In the rows, 128 means zero.
Rotation paths and how fast each direction turns (degrees each step)
Each turn is a multiple of 5 degrees from 10 to 175, or 0.
Each row of a path follows its step; steps can be skipped.
path 1
step 1: [120 123 133 130 125 135 131 132 124 127 125 136 123 130 136 128 119 125
 120 137 109 140 121 118 129 128 134 125 112 125 133 134 132 133 132 119
 123 112 145 125 135 116 147 137 127]
step 2: [126 127 137 130 132 129 123 134 122 122 128 129 132 119 135 129 119 131
 127 124 118 132 131 113 133 123 136 127 122 123 112 134 130 142 132 129
 132 124 123 135 125 102 149 135 139]
step 3: [135 134 140 124 126 134 125 123 126 137 134 137 130 117 140 124 124 120
 122 124 128 136 134 115 150 131 141 131 122 124 120 120 116 135 122 125
 138 131 133 122 120 113 141 132 121]
step 5: [121 118 132 127 125 138 136 124 130 126 134 128 120 128 130 116 129 129
 114 129 110 116 129 132 150 134 119 141 132 125 131 119 135 126 114 126
 135 137 127 119 131 114 131 131 118]
step 11: [117 139 136 121 121 135 143 133 120 124 132 136 119 143 125 123 125 132
 139 139 137 117 137 128 137 125 120 128 119 111 128 127 125 135 124 130
 125 123 133 135 129 122 144 121 118]
step 12: [127 131 133 127 142 137 152 124 123 124 125 126 128 138 113 130 119 128
 133 133 139 127 126 126 138 124 122 128 123 117 130 142 125 132 134 137
 143 127 126 125 136 112 137 138 120]
step 16: [126 129 144 127 126 134 128 123 118 144 129 126 138 129 140 130 123 112
 128 122 127 125 138 137 131 116 125 138 128 131 141 131 117 133 132 120
 130 123 146 118 127 115 145 127 125]
step 17: [123 120 138 128 127 123 140 135 122 143 136 130 134 132 135 130 112 126
 128 115 116 116 133 121 125 129 111 138 129 124 125 126 119 126 141 127
 124 125 125 120 132 108 136 133 132]
step 19: [127 130 120 127 121 135 144 132 130 118 128 124 123 120 135 124 119 129
 122 117 119 125 133 116 133 129 140 136 130 116 122 122 134 128 140 131
 131 116 136 142 119 107 133 127 138]
step 20: [119 126 131 116 123 139 136 124 124 127 128 118 126 113 130 109 123 127
 124 119 124 133 127 122 142 144 145 120 123 118 134 122 126 129 121 122
 139 120 134 128 128 117 136 132 128]
step 22: [124 133 135 122 138 128 120 119 121 132 121 128 119 122 130 112 119 129
 122 134 108 124 133 120 138 135 123 135 126 115 130 136 129 142 123 135
 130 145 130 113 132 116 133 129 120]
[129 132 126 129 128 130 127 129 131 126 133 127 131 134 126 130 127 127
 127 127 130 126 133 128 131 130 124 132 127 126 125 125 125 127 129 124
 126 132 127 125 128 128 129 128 128] -> 55
[127 128 130 132 127 129 133 129 129 129 123 133 127 131 126 130 125 128
 126 128 128 122 131 129 128 130 123 126 128 130 128 126 133 127 130 130
 131 128 130 128 130 128 125 127 125] -> 60
[128 130 127 129 132 130 127 129 127 126 130 124 131 128 127 133 127 126
 125 128 127 128 129 131 128 127 126 124 128 131 130 131 126 129 133 130
 131 128 127 134 126 125 125 130 131] -> 170
[129 129 125 131 128 129 124 127 129 126 128 133 131 125 128 129 128 131
 130 133 128 131 127 126 129 126 126 126 126 128 126 129 126 128 127 127
 133 132 128 129 133 126 132 126 123] -> 35
[128 130 129 127 131 124 123 128 134 127 128 131 126 127 128 127 128 126
 128 129 123 130 130 127 135 133 127 126 129 130 130 124 131 127 126 131
 128 126 127 129 128 125 129 128 131] -> 20
[128 131 131 127 125 132 126 129 126 126 126 125 123 129 128 131 130 130
 131 128 128 130 132 127 129 126 129 126 128 127 123 128 134 126 129 125
 129 131 130 131 124 127 130 123 131] -> 85
path 2
step 0: [139 136 105 130 134 122 128 121 131 129 120 120 135 124 127 134 131 127
 122 132 122 143 113 121 125 122 119 129 134 127 123 137 131 131 124 133
 140 123 119 124 118 136 123 143 114]
step 3: [126 129 117 122 140 116 119 127 129 141 132 132 130 132 128 137 128 143
 122 128 127 141 137 131 125 135 125 136 126 121 120 142 108 133 136 118
 137 135 117 125 127 126 136 139 129]
step 4: [136 130 136 130 130 132 135 140 124 118 121 143 131 132 126 132 120 112
 120 129 144 129 128 115 125 136 123 138 128 131 122 135 126 129 142 137
 120 123 135 120 142 132 139 129 118]
step 5: [121 134 136 135 145 129 132 127 136 128 117 125 134 125 133 134 127 120
 134 114 127 122 141 138 130 135 131 117 132 119 133 119 123 130 134 135
 144 133 120 124 132 141 133 117 145]
step 8: [126 139 128 145 112 123 134 123 135 143 120 124 131 132 149 133 138 122
 133 121 136 115 116 128 136 133 132 125 128 130 129 123 130 125 139 126
 135 135 126 125 135 132 115 124 127]
step 9: [137 134 120 132 137 122 120 119 125 137 133 123 129 126 116 127 119 134
 130 124 126 137 117 144 132 121 115 107 136 132 116 127 126 121 126 120
 127 133 128 125 135 136 132 142 123]
step 10: [137 129 138 127 133 132 141 112 133 123 133 131 132 144 127 119 141 123
 115 125 131 133 120 120 132 119 131 135 124 115 120 138 136 128 123 131
 133 123 147 122 138 120 126 127 121]
step 12: [135 119 109 129 146 116 124 131 135 129 128 138 129 137 129 139 132 142
 117 130 128 123 125 137 136 137 119 117 129 134 127 140 133 140 132 124
 119 127 132 124 128 117 124 127 123]
step 14: [105 124 126 125 129 119 122 136 133 136 107 128 137 134 129 127 129 123
 120 127 133 129 136 126 130 132 132 123 129 125 127 115 143 130 134 135
 133 112 130 127 145 135 122 122 136]
step 16: [136 137 118 125 118 132 127 120 135 116 123 121 149 124 126 125 130 132
 119 132 124 128 130 114 133 116 128 146 129 130 118 127 120 132 133 130
 125 125 120 109 135 123 126 117 124]
step 18: [139 132 121 130 137 117 121 119 141 127 130 132 121 130 130 135 129 115
 128 123 124 129 124 122 142 122 124 119 136 132 107 118 136 140 132 121
 133 129 119 131 120 127 125 147 137]
[127 128 129 130 128 130 130 129 128 127 128 124 125 124 133 123 127 128
 126 127 131 130 128 123 123 132 128 128 125 127 125 129 128 130 125 132
 126 128 128 130 135 127 126 128 129] -> 115
[129 124 128 126 133 128 130 127 131 129 131 131 130 128 131 129 127 125
 125 131 130 127 132 129 126 127 130 127 128 132 133 130 124 131 130 131
 125 126 131 130 128 132 129 130 132] -> 45
[124 131 130 128 125 126 132 129 128 131 126 130 127 128 126 131 128 125
 129 127 128 130 127 125 123 128 127 134 132 127 126 130 131 127 131 130
 128 122 133 132 126 127 128 129 131] -> 110
[128 126 126 129 124 132 127 128 126 128 129 131 126 127 133 124 125 122
 132 127 131 128 127 127 129 126 123 126 129 130 127 128 127 126 128 130
 127 124 125 128 125 128 133 130 124] -> 160
path 3
step 0: [133 128 125 135 134 125 122 134 126 127 114 130 136 120 140 127 139 140
 111 147 145 126 132 117 127 135 135 134 133 117 145 137 128 118 124 126
 121 117 132 131 134 137 135 132 127]
step 1: [126 132 120 124 129 135 133 144 124 131 121 128 133 126 132 122 137 141
 114 128 116 131 125 123 138 119 134 138 119 147 118 126 129 139 133 132
 133 134 139 129 122 140 131 128 105]
step 3: [130 139 133 137 118 127 121 135 122 130 121 132 144 129 122 144 134 137
 119 138 139 142 143 128 109 131 140 124 128 127 115 131 124 119 122 119
 121 131 131 138 133 137 122 134 129]
step 7: [122 135 125 115 136 125 131 124 107 108 123 127 133 123 129 123 118 133
 136 122 123 130 137 121 128 127 137 120 121 131 122 116 137 122 140 140
 130 128 124 134 112 122 127 146 129]
step 11: [130 140 131 132 126 124 119 140 130 119 128 143 134 111 113 131 132 131
 114 131 133 126 148 129 116 138 126 119 127 143 126 121 135 132 114 122
 123 134 131 135 140 130 129 125 136]
step 13: [129 144 137 124 135 113 140 139 127 129 132 131 134 125 139 127 137 113
 130 127 128 140 125 123 140 125 140 111 127 152 124 141 120 123 140 132
 134 125 127 129 130 127 131 124 128]
step 14: [129 119 139 140 124 126 136 134 135 132 136 140 139 112 118 125 125 124
 116 136 133 123 137 138 121 146 132 128 130 135 122 130 128 121 130 134
 123 128 136 110 115 135 120 118 135]
step 15: [117 123 126 113 124 126 130 124 123 120 125 140 127 135 133 128 123 129
 135 126 125 134 143 140 128 133 149 124 122 128 123 129 125 124 118 139
 130 139 125 128 112 141 126 154 130]
step 16: [127 132 124 119 142 120 124 138 126 128 131 111 133 122 135 117 112 107
 129 129 128 139 141 129 125 139 136 119 126 129 137 132 134 129 145 131
 134 122 138 142 126 125 132 127 137]
step 17: [132 120 127 127 143 125 139 141 137 131 120 139 131 104 125 137 122 133
 128 127 140 130 123 132 126 124 134 136 132 127 131 122 136 120 125 122
 121 109 136 124 115 143 133 131 136]
step 19: [123 153 133 116 132 124 119 136 123 114 137 128 131 117 126 116 122 125
 123 128 124 115 132 134 129 136 127 129 128 138 131 133 143 142 128 121
 113 129 135 143 132 133 132 127 139]
[132 125 128 126 130 126 132 124 130 135 128 129 131 125 128 130 127 129
 127 123 130 130 124 125 131 127 130 131 126 132 129 131 127 131 129 130
 128 128 129 128 128 128 128 124 126] -> 90
[130 130 135 130 126 125 129 126 124 134 132 126 127 128 127 133 128 129
 129 132 127 129 128 134 130 128 127 125 128 132 128 128 127 125 127 129
 130 132 127 128 128 128 128 128 128] -> 40
[128 125 130 127 128 125 122 129 132 129 131 128 129 129 129 129 123 125
 130 129 124 133 127 127 126 127 132 127 126 126 123 130 125 126 126 128
 127 126 128 127 122 128 125 127 130] -> 35
[131 125 127 127 129 130 126 126 126 125 129 131 128 129 125 131 128 131
 125 132 127 127 130 121 132 131 129 127 127 128 130 127 129 126 127 130
 126 136 128 128 125 128 129 127 131] -> 100
[130 129 128 127 127 127 123 127 133 132 130 130 129 128 130 126 129 130
 131 131 131 125 126 129 131 129 129 126 130 124 131 130 131 130 128 133
 127 126 130 124 129 125 130 132 128] -> 175
path 4
step 2: [127 128 131 132 138 120 138 133 138 131 132 138 135 113 117 128 129 145
 131 137 133 126 132 135 136 124 132 131 111 130 131 129 137 123 137 134
 129 128 119 134 117 111 133 144 125]
step 3: [125 132 128 141 129 118 130 122 128 117 143 132 131 127 126 123 141 120
 133 142 138 126 127 115 129 122 126 128 122 114 142 129 143 138 144 129
 134 121 137 127 130 123 137 127 130]
step 5: [134 113 126 124 136 134 126 132 124 116 130 124 132 122 141 119 135 147
 129 126 122 127 152 126 121 132 139 125 131 131 136 124 124 127 132 119
 135 142 127 134 138 121 136 129 129]
step 6: [122 118 128 147 119 127 137 145 125 133 137 127 126 125 115 136 121 128
 139 129 122 130 144 126 119 117 138 129 126 128 130 126 124 129 135 116
 120 128 121 131 143 116 127 128 125]
step 9: [129 119 126 120 128 134 121 130 131 115 139 144 117 119 135 132 123 142
 148 140 135 126 125 143 119 126 134 130 137 125 117 128 127 122 116 124
 118 125 135 137 129 126 133 128 130]
step 10: [122 122 132 149 118 130 119 123 125 132 115 139 137 124 126 135 134 133
 133 136 135 123 123 133 118 117 141 122 132 121 121 140 122 121 131 127
 127 117 131 130 124 126 119 132 146]
step 11: [125 116 132 139 144 124 129 110 126 119 134 138 138 133 130 125 140 128
 111 130 122 125 115 126 121 121 132 128 132 132 126 126 127 129 128 139
 111 120 122 133 124 128 116 136 121]
step 13: [133 122 127 124 135 127 130 117 139 118 115 134 122 124 129 141 125 119
 146 138 136 118 128 127 125 119 136 139 120 140 134 126 133 138 141 131
 129 137 130 125 135 120 134 138 134]
step 18: [116 131 130 131 128 123 132 119 124 140 133 130 119 118 120 131 129 136
 123 131 117 121 129 132 128 134 128 121 123 123 133 127 118 134 112 131
 122 116 120 139 122 106 146 129 134]
step 19: [125 133 134 117 132 121 129 118 117 115 146 135 142 113 116 123 121 128
 127 139 134 133 132 132 124 138 133 117 127 117 126 127 132 125 129 128
 128 117 130 142 132 133 132 135 142]
step 20: [127 120 139 134 133 126 131 128 144 117 132 132 134 134 121 137 123 127
 123 135 135 127 127 139 118 119 139 126 146 111 123 125 145 119 125 130
 142 123 127 128 126 120 136 125 127]
[129 128 129 129 127 128 129 134 123 126 129 122 129 129 129 127 126 127
 126 132 125 127 132 130 130 126 125 126 133 124 129 126 132 128 128 126
 127 127 128 131 127 124 131 130 131] -> 25
[126 128 128 125 127 134 125 129 126 129 131 128 127 133 132 128 129 125
 128 129 132 125 125 127 128 129 128 128 122 129 126 127 128 129 126 129
 130 130 130 130 130 121 129 128 129] -> 80
[129 126 130 131 129 127 131 126 128 125 132 125 129 130 125 125 128 125
 129 126 128 127 123 127 128 125 124 127 125 126 124 125 133 126 129 127
 132 130 127 127 125 131 128 124 126] -> 85
[132 125 127 126 126 127 129 129 129 133 130 127 128 127 128 132 130 128
 126 129 125 132 126 121 129 127 132 125 129 131 127 127 132 128 129 128
 125 131 126 130 125 124 124 126 129] -> 70
[125 128 128 128 127 129 132 128 128 129 129 128 128 125 124 131 127 124
 125 127 130 129 128 129 130 130 127 132 127 131 126 126 128 133 128 130
 127 131 126 131 127 131 135 132 131] -> 65
[126 130 130 128 125 124 131 125 129 125 129 127 129 131 129 129 127 129
 130 127 129 130 130 130 132 133 127 124 125 131 134 133 132 127 128 130
 129 129 124 125 128 125 130 127 128] -> 25
[129 123 129 126 131 131 129 130 131 129 127 132 130 128 127 126 130 123
 129 129 130 128 125 130 133 126 128 124 130 126 130 132 129 126 124 132
 126 126 126 128 129 131 129 130 130] -> 35
